|  1.596 | -1.791 | -2.982 |
|  2.190 | -3.156 |  0.429 |
|  2.085 | -2.173 |  4.459 |
| -5.236 |  2.014 |  1.324 |
|
| -2.982 | -3.156 |  2.085 |

|  0.335 |  0.579 |  1.214 |  0.362 |  0.308 |
| -0.963 | -2.539 | -5.153 | -1.215 | -0.946 |
| -0.307 | -0.713 | -1.507 | -0.357 | -0.251 |
| -0.064 | -0.245 | -0.396 | -0.100 | -0.079 |
| -0.651 | -1.741 | -3.375 | -0.835 | -0.633 |
|
|  0.308 | -1.215 | -1.507 | -0.245 | -0.651 |

| -4.644 | -1.212 | -1.571 |
| -4.949 | -1.308 | -1.604 |
|  3.731 |  1.511 | -0.953 |
|  4.801 |  1.852 | -0.848 |
|
| -1.571 | -1.308 |  3.731 |

|  0.763 |  0.899 | -2.073 | -4.795 | -1.337 |
|  1.787 | -2.996 |  0.703 |  0.420 |  1.048 |
|  5.540 | -0.231 | -3.160 | -5.251 | -0.012 |
|
| -1.337 |  0.420 | -3.160 |

| -0.668 |  0.766 | -2.796 |  0.026 |
|  0.731 |  0.912 |  1.202 | -0.273 |
| -1.277 | -4.004 | -1.002 | -0.532 |
| -1.631 |  2.064 |  1.670 |  0.832 |
|
|  0.026 |  1.202 | -4.004 | -1.631 |

|  0.376 | -0.170 | -0.103 |  1.615 |
|  3.994 |  0.338 | -0.327 | -1.285 |
|  4.194 |  0.707 | -0.121 | -0.202 |
|
|  1.615 | -0.327 |  0.707 |
---
| -4.192 |  1.150 |  0.908 |  1.537 |
|  0.028 | -0.460 |  0.072 | -1.200 |
| -0.871 |  0.365 |  0.394 |  1.218 |
| -1.500 |  0.445 | -0.094 |  0.801 |
|  2.595 | -2.279 | -0.514 |  0.200 |
| -0.586 | -0.642 |  0.186 | -0.030 |
| -0.659 |  0.398 | -0.022 | -0.260 |
| -0.409 |  0.418 |  1.144 |  0.693 |
|  1.118 |  1.544 |  0.464 | -0.702 |
|  0.332 | -0.707 | -2.594 | -0.977 |
|
| -4.192 |  0.028 | -0.871 | -1.500 |  2.595 | -0.586 | -0.659 | -0.409 |  1.118 |  0.332 |
|  1.150 | -0.460 |  0.365 |  0.445 | -2.279 | -0.642 |  0.398 |  0.418 |  1.544 | -0.707 |
|  0.908 |  0.072 |  0.394 | -0.094 | -0.514 |  0.186 | -0.022 |  1.144 |  0.464 | -2.594 |
|  1.537 | -1.200 |  1.218 |  0.801 |  0.200 | -0.030 | -0.260 |  0.693 | -0.702 | -0.977 |

| -1.930 |  1.366 |
|  2.002 |  0.189 |
| -2.624 | -1.330 |
|  0.752 |  4.260 |
| -2.386 |  0.277 |
| -0.016 | -1.500 |
|  0.559 |  0.393 |
|  2.122 | -1.562 |
|  0.584 |  0.094 |
| -0.525 | -0.600 |
| -3.131 | -3.589 |
| -1.517 |  3.143 |
|
| -1.930 |  2.002 | -2.624 |  0.752 | -2.386 | -0.016 |  0.559 |  2.122 |  0.584 | -0.525 | -3.131 | -1.517 |
|  1.366 |  0.189 | -1.330 |  4.260 |  0.277 | -1.500 |  0.393 | -1.562 |  0.094 | -0.600 | -3.589 |  3.143 |

| -3.223 | -0.262 |  3.995 |  0.344 |
|  1.753 | -1.665 |  2.654 |  0.064 |
| -0.115 | -2.207 | -2.767 | -3.044 |
|
| -3.223 |  1.753 | -0.115 |
| -0.262 | -1.665 | -2.207 |
|  3.995 |  2.654 | -2.767 |
|  0.344 |  0.064 | -3.044 |

| -0.773 | -4.203 |  1.647 | -0.631 |
| -0.677 | -2.386 |  5.146 |  0.116 |
| -1.524 | -2.045 | -0.690 | -1.065 |
| -1.033 | -2.308 |  3.463 |  5.015 |
|  0.170 |  0.288 |  0.495 | -0.300 |
| -1.058 | -1.901 | -0.859 |  1.594 |
|  2.348 |  5.143 | -1.271 | -2.012 |
|
| -0.773 | -0.677 | -1.524 | -1.033 |  0.170 | -1.058 |  2.348 |
| -4.203 | -2.386 | -2.045 | -2.308 |  0.288 | -1.901 |  5.143 |
|  1.647 |  5.146 | -0.690 |  3.463 |  0.495 | -0.859 | -1.271 |
| -0.631 |  0.116 | -1.065 |  5.015 | -0.300 |  1.594 | -2.012 |

| -1.222 | -3.927 |  1.331 |  1.212 | -1.083 | -2.810 | -3.879 | -5.135 |  0.455 |  1.948 |  4.582 |  1.391 | -1.534 |
|  2.394 |  1.232 |  0.344 |  1.051 | -2.969 | -3.393 |  0.463 |  0.303 | -1.833 | -1.059 |  1.246 | -1.202 |  1.359 |
|
| -1.222 |  2.394 |
| -3.927 |  1.232 |
|  1.331 |  0.344 |
|  1.212 |  1.051 |
| -1.083 | -2.969 |
| -2.810 | -3.393 |
| -3.879 |  0.463 |
| -5.135 |  0.303 |
|  0.455 | -1.833 |
|  1.948 | -1.059 |
|  4.582 |  1.246 |
|  1.391 | -1.202 |
| -1.534 |  1.359 |

|  3.297 |  1.819 | -2.865 |  2.875 |  2.795 |  2.372 | -1.345 |  4.218 |  0.331 | -2.602 |  2.019 |  1.587 |  0.110 |
| -0.301 | -2.294 |  0.460 | -2.971 | -0.963 |  1.689 | -3.532 | -2.645 | -2.504 | -3.199 |  0.280 |  1.605 | -0.257 |
|  2.164 |  0.623 |  2.800 |  1.116 | -2.450 | -3.503 | -4.246 | -3.914 |  1.811 |  3.185 |  3.158 |  0.304 |  0.273 |
|
|  3.297 | -0.301 |  2.164 |
|  1.819 | -2.294 |  0.623 |
| -2.865 |  0.460 |  2.800 |
|  2.875 | -2.971 |  1.116 |
|  2.795 | -0.963 | -2.450 |
|  2.372 |  1.689 | -3.503 |
| -1.345 | -3.532 | -4.246 |
|  4.218 | -2.645 | -3.914 |
|  0.331 | -2.504 |  1.811 |
| -2.602 | -3.199 |  3.185 |
|  2.019 |  0.280 |  3.158 |
|  1.587 |  1.605 |  0.304 |
|  0.110 | -0.257 |  0.273 |
